In the data rows, 128 means zero.
Here are some points:
[146, 184, 164, 129, 99, 119, 143, 210, 92, 115, 143, 117, 113, 54, 146, 24, 91, 143, 42, 112, 213, 155, 66, 175, 66]
[176, 94, 153, 59, 176, 108, 163, 121, 111, 163, 76, 109, 130, 165, 139, 170, 187, 167, 170, 146, 124, 97, 132, 109, 196]
[63, 152, 87, 136, 42, 98, 178, 140, 116, 44, 165, 138, 169, 168, 91, 64, 159, 144, 80, 106, 112, 205, 116, 85, 87]
[50, 71, 197, 175, 124, 136, 134, 132, 104, 72, 166, 132, 120, 16, 124, 82, 146, 120, 159, 196, 216, 87, 181, 114, 73]
[186, 248, 123, 96, 175, 168, 104, 79, 104, 211, 88, 76, 95, 186, 166, 136, 91, 105, 113, 152, 74, 125, 116, 146, 166]
[125, 147, 91, 150, 118, 132, 177, 101, 204, 75, 177, 160, 146, 169, 125, 140, 104, 87, 81, 130, 64, 181, 135, 123, 128]
[52, 26, 169, 149, 148, 131, 140, 162, 148, 34, 169, 182, 168, 58, 134, 116, 124, 160, 133, 194, 113, 93, 176, 141, 61]
[52, 155, 70, 164, 56, 127, 191, 80, 146, 83, 203, 161, 125, 172, 133, 119, 94, 73, 66, 128, 57, 161, 129, 129, 113]
[108, 210, 117, 79, 160, 168, 72, 101, 106, 190, 110, 103, 33, 178, 135, 178, 67, 121, 186, 94, 103, 107, 120, 158, 147]
[130, 193, 114, 144, 162, 97, 45, 193, 123, 155, 91, 127, 142, 55, 149, 67, 108, 169, 117, 77, 168, 144, 89, 153, 131]
[84, 186, 147, 120, 86, 86, 59, 203, 102, 114, 138, 108, 106, 45, 150, 51, 119, 181, 73, 109, 202, 114, 35, 163, 97]
[116, 118, 91, 131, 108, 106, 177, 94, 205, 81, 187, 170, 170, 171, 137, 137, 122, 92, 89, 139, 61, 167, 136, 124, 140]
[122, 71, 137, 173, 174, 130, 148, 85, 113, 94, 96, 122, 136, 90, 196, 180, 156, 27, 195, 173, 177, 55, 96, 100, 181]
[230, 114, 181, 214, 118, 124, 142, 153, 110, 43, 123, 100, 184, 88, 167, 79, 184, 99, 112, 123, 220, 121, 121, 127, 77]
[109, 69, 101, 59, 143, 87, 100, 119, 130, 186, 100, 87, 128, 197, 131, 148, 204, 209, 200, 112, 111, 71, 111, 88, 184]
[27, 140, 48, 102, 52, 123, 188, 71, 167, 88, 161, 134, 164, 165, 107, 174, 151, 111, 88, 146, 61, 131, 161, 68, 133]
[74, 194, 94, 86, 151, 151, 96, 107, 131, 163, 121, 117, 57, 156, 139, 161, 60, 114, 176, 84, 108, 106, 120, 151, 143]
[210, 178, 96, 104, 163, 167, 75, 94, 128, 185, 19, 165, 187, 141, 162, 138, 90, 126, 126, 108, 113, 177, 123, 85, 188]
[121, 41, 184, 221, 137, 123, 136, 139, 105, 75, 161, 151, 164, 37, 145, 62, 162, 97, 144, 175, 200, 100, 195, 132, 83]
[232, 29, 180, 177, 153, 87, 145, 132, 129, 86, 146, 141, 193, 129, 135, 94, 207, 83, 123, 152, 199, 88, 143, 132, 149]
[228, 86, 154, 198, 186, 129, 142, 149, 113, 77, 93, 96, 183, 136, 187, 152, 216, 112, 76, 147, 183, 84, 135, 138, 100]
[134, 100, 129, 163, 83, 158, 35, 194, 128, 172, 82, 127, 60, 121, 92, 184, 12, 105, 135, 96, 125, 195, 111, 169, 93]
Then 12 other points, each followed by its number:
[255, 139, 112, 135, 169, 114, 168, 110, 200, 137, 123, 150, 174, 121, 177, 166, 132, 82, 94, 159, 151, 121, 146, 171, 153] 0
[38, 111, 72, 132, 91, 88, 195, 97, 188, 61, 180, 149, 158, 141, 95, 142, 183, 94, 120, 115, 34, 181, 164, 95, 142] 1
[93, 143, 117, 136, 86, 53, 141, 166, 155, 82, 163, 155, 155, 82, 118, 76, 110, 124, 79, 60, 88, 222, 109, 150, 129] 2
[86, 171, 192, 72, 169, 182, 19, 99, 87, 213, 128, 72, 69, 102, 105, 140, 95, 87, 202, 130, 147, 124, 149, 123, 122] 3
[119, 135, 203, 145, 68, 127, 66, 143, 112, 195, 172, 100, 113, 87, 91, 160, 181, 153, 77, 0, 154, 144, 61, 131, 88] 4
[162, 19, 148, 210, 135, 111, 140, 139, 168, 77, 130, 174, 151, 96, 124, 120, 106, 130, 125, 185, 152, 123, 207, 152, 111] 5
[88, 224, 96, 84, 146, 164, 90, 120, 137, 218, 74, 127, 85, 142, 105, 143, 60, 125, 152, 119, 89, 161, 137, 131, 127] 6
[36, 168, 98, 141, 58, 115, 179, 92, 157, 83, 153, 151, 126, 149, 128, 139, 114, 106, 135, 136, 104, 121, 140, 98, 112] 7
[237, 83, 168, 133, 134, 117, 203, 141, 153, 127, 81, 126, 183, 129, 187, 145, 197, 110, 110, 125, 188, 64, 147, 98, 161] 8
[96, 233, 92, 68, 140, 146, 60, 96, 94, 142, 70, 107, 34, 109, 173, 145, 39, 88, 143, 85, 110, 112, 110, 149, 110] 9
[11, 167, 90, 130, 36, 96, 177, 116, 158, 64, 165, 154, 128, 121, 133, 114, 117, 122, 119, 127, 107, 134, 124, 84, 99] 10
[117, 178, 114, 118, 64, 54, 160, 208, 153, 66, 121, 141, 161, 96, 135, 47, 127, 179, 84, 105, 127, 203, 106, 113, 68] 11
Which of these numbered points is nearest to each point below, looking only along the 4 directions in which the first points spread most? Its number follows each.
[94, 247, 127, 99, 140, 193, 54, 143, 73, 180, 79, 109, 54, 118, 130, 155, 42, 147, 140, 92, 123, 164, 98, 165, 123] > 9
[133, 0, 150, 219, 175, 106, 160, 83, 120, 99, 157, 139, 123, 110, 153, 121, 167, 108, 67, 138, 175, 111, 149, 129, 108] > 5
[138, 191, 127, 151, 181, 83, 42, 203, 130, 133, 100, 133, 151, 56, 151, 64, 111, 171, 108, 60, 166, 148, 86, 155, 136] > 4
[234, 94, 167, 130, 132, 107, 213, 141, 157, 122, 69, 133, 195, 129, 192, 143, 190, 115, 104, 120, 200, 69, 152, 95, 158] > 8
[218, 139, 131, 166, 168, 130, 151, 137, 92, 111, 113, 113, 177, 172, 166, 146, 171, 117, 111, 120, 141, 114, 98, 150, 147] > 0
[243, 86, 164, 175, 183, 169, 122, 123, 105, 105, 98, 108, 168, 144, 112, 173, 169, 106, 126, 142, 183, 88, 114, 148, 153] > 8
[95, 220, 135, 105, 146, 174, 48, 132, 91, 191, 89, 82, 38, 103, 123, 157, 48, 130, 166, 91, 103, 175, 111, 184, 96] > 9
[46, 11, 182, 195, 147, 134, 82, 131, 110, 136, 135, 137, 138, 58, 112, 105, 133, 139, 157, 183, 170, 65, 194, 86, 78] > 5
[44, 153, 76, 104, 65, 132, 160, 89, 144, 111, 149, 125, 134, 161, 100, 162, 134, 115, 94, 130, 69, 130, 159, 84, 118] > 7
[0, 160, 89, 121, 67, 61, 180, 112, 164, 69, 201, 161, 142, 136, 109, 143, 109, 96, 92, 96, 107, 200, 139, 121, 103] > 10
[141, 179, 118, 161, 170, 78, 32, 210, 123, 133, 104, 131, 159, 32, 159, 51, 122, 180, 111, 69, 187, 136, 82, 157, 131] > 4
[67, 25, 99, 124, 116, 157, 183, 91, 112, 142, 123, 139, 168, 158, 132, 158, 102, 103, 134, 195, 109, 137, 106, 148, 105] > 7
[115, 158, 98, 143, 200, 117, 54, 88, 119, 181, 92, 99, 162, 88, 157, 125, 127, 160, 77, 127, 144, 149, 132, 106, 105] > 4
[189, 186, 136, 83, 190, 127, 156, 146, 133, 169, 19, 160, 170, 158, 118, 117, 130, 91, 162, 109, 139, 102, 103, 112, 182] > 0
[87, 178, 177, 74, 168, 171, 48, 91, 100, 208, 120, 90, 80, 97, 115, 140, 86, 75, 204, 138, 144, 119, 142, 114, 126] > 3
[107, 200, 131, 111, 123, 175, 32, 98, 75, 175, 73, 65, 74, 142, 117, 183, 56, 151, 167, 93, 120, 119, 110, 195, 79] > 9
[158, 64, 85, 69, 121, 90, 145, 148, 169, 108, 182, 117, 138, 112, 119, 175, 60, 115, 180, 108, 133, 135, 116, 111, 80] > 7
[244, 152, 152, 130, 228, 115, 154, 155, 170, 142, 65, 96, 205, 192, 147, 155, 146, 124, 123, 111, 100, 79, 123, 125, 148] > 0
[54, 163, 54, 102, 178, 150, 124, 111, 186, 174, 168, 139, 80, 130, 84, 103, 99, 34, 225, 158, 108, 129, 182, 160, 103] > 7
[68, 179, 38, 120, 90, 32, 183, 147, 148, 95, 159, 116, 114, 125, 171, 41, 147, 131, 84, 59, 109, 179, 87, 117, 78] > 2
Now 12 new points, numbered from 0 again:
[139, 186, 116, 121, 70, 71, 157, 210, 141, 75, 129, 147, 148, 82, 148, 36, 108, 181, 70, 124, 135, 179, 88, 127, 78] 0
[255, 187, 150, 218, 159, 125, 122, 178, 94, 73, 110, 67, 130, 145, 128, 127, 169, 96, 88, 126, 207, 128, 111, 117, 98] 1
[225, 85, 240, 215, 151, 173, 70, 129, 67, 103, 128, 68, 160, 96, 131, 133, 153, 98, 153, 136, 174, 128, 126, 123, 83] 2
[152, 159, 142, 132, 154, 185, 118, 120, 139, 184, 79, 118, 53, 124, 84, 208, 19, 180, 181, 129, 93, 148, 188, 156, 184] 3
[64, 52, 168, 186, 137, 125, 79, 148, 106, 127, 141, 134, 128, 62, 120, 85, 125, 143, 140, 157, 168, 78, 170, 103, 79] 4
[106, 120, 26, 122, 101, 63, 113, 141, 212, 132, 161, 187, 125, 58, 208, 103, 75, 150, 86, 187, 95, 104, 121, 125, 179] 5
[67, 74, 104, 46, 122, 59, 72, 106, 190, 185, 128, 157, 152, 112, 157, 92, 177, 165, 129, 102, 131, 52, 71, 98, 190] 6
[164, 69, 93, 79, 118, 96, 146, 149, 170, 101, 195, 126, 128, 98, 126, 161, 36, 114, 158, 114, 142, 128, 104, 127, 76] 7
[24, 82, 178, 145, 93, 121, 139, 151, 91, 103, 146, 144, 144, 90, 127, 118, 142, 110, 127, 162, 134, 93, 160, 130, 112] 8
[129, 200, 162, 61, 169, 190, 151, 88, 136, 208, 58, 126, 94, 166, 112, 176, 98, 103, 212, 133, 65, 151, 161, 117, 168] 9
[26, 62, 169, 137, 120, 101, 185, 152, 93, 92, 180, 121, 116, 24, 131, 83, 164, 112, 136, 152, 158, 82, 142, 113, 110] 10
[224, 140, 163, 191, 166, 193, 71, 157, 82, 103, 134, 101, 99, 155, 109, 127, 151, 134, 165, 137, 182, 121, 139, 137, 127] 11
The same question for these:
[210, 175, 199, 171, 124, 191, 79, 100, 45, 151, 105, 28, 79, 164, 105, 171, 148, 119, 162, 100, 182, 121, 116, 126, 110] > 11
[221, 140, 153, 135, 192, 131, 156, 137, 123, 171, 79, 105, 160, 147, 150, 159, 167, 136, 163, 146, 168, 100, 133, 129, 198] > 11
[179, 51, 182, 186, 160, 144, 117, 151, 109, 109, 158, 105, 136, 61, 132, 111, 175, 118, 118, 143, 213, 106, 125, 132, 115] > 2
[39, 77, 191, 170, 102, 132, 123, 157, 149, 83, 205, 136, 134, 3, 114, 96, 129, 131, 146, 190, 196, 93, 181, 134, 86] > 10
[53, 143, 89, 72, 15, 106, 166, 135, 91, 92, 146, 85, 156, 218, 105, 127, 182, 150, 104, 89, 94, 142, 65, 98, 88] > 5
[53, 106, 147, 187, 119, 105, 153, 135, 161, 66, 172, 172, 160, 90, 93, 128, 133, 110, 136, 150, 147, 127, 184, 127, 101] > 8
[121, 221, 177, 60, 156, 162, 163, 90, 132, 188, 60, 97, 94, 182, 132, 177, 87, 90, 193, 118, 54, 148, 159, 123, 155] > 9
[126, 227, 171, 61, 159, 157, 168, 95, 134, 189, 59, 102, 94, 180, 133, 178, 88, 91, 189, 115, 60, 148, 154, 121, 158] > 9
[121, 127, 114, 104, 229, 103, 53, 138, 119, 178, 73, 81, 200, 84, 151, 105, 191, 158, 174, 71, 130, 82, 90, 117, 183] > 11
[224, 144, 177, 189, 125, 133, 151, 148, 119, 65, 107, 105, 172, 109, 160, 99, 172, 93, 120, 116, 190, 125, 126, 126, 94] > 1
[93, 1, 177, 214, 145, 159, 103, 180, 200, 215, 127, 150, 137, 139, 127, 118, 133, 144, 95, 145, 145, 160, 193, 137, 107] > 7
[112, 79, 102, 39, 153, 109, 140, 82, 170, 204, 118, 137, 116, 175, 106, 192, 154, 161, 174, 142, 46, 87, 152, 92, 203] > 9
[196, 56, 160, 233, 158, 154, 53, 126, 46, 98, 136, 84, 111, 113, 122, 100, 157, 161, 121, 159, 194, 66, 157, 135, 86] > 2
[115, 184, 135, 123, 133, 180, 72, 117, 84, 182, 104, 86, 56, 136, 107, 142, 56, 136, 154, 97, 104, 146, 113, 145, 135] > 3
[33, 183, 76, 96, 38, 104, 162, 130, 100, 71, 176, 110, 108, 185, 94, 110, 152, 155, 79, 92, 66, 165, 55, 106, 94] > 5
[28, 149, 189, 150, 112, 175, 69, 141, 104, 150, 139, 112, 71, 31, 96, 71, 164, 79, 202, 155, 196, 83, 167, 117, 97] > 4
[83, 104, 119, 105, 155, 112, 73, 115, 116, 179, 122, 103, 155, 112, 124, 129, 168, 198, 165, 111, 121, 130, 112, 110, 185] > 6
[197, 24, 117, 161, 146, 110, 184, 146, 159, 86, 178, 165, 191, 130, 122, 127, 135, 107, 81, 179, 155, 134, 138, 153, 120] > 7
[119, 127, 114, 123, 89, 79, 142, 118, 177, 111, 145, 81, 148, 171, 205, 68, 127, 146, 129, 170, 136, 128, 45, 158, 128] > 7
[235, 137, 127, 165, 144, 120, 219, 123, 205, 101, 90, 198, 190, 102, 181, 96, 118, 57, 125, 153, 164, 134, 162, 153, 122] > 1
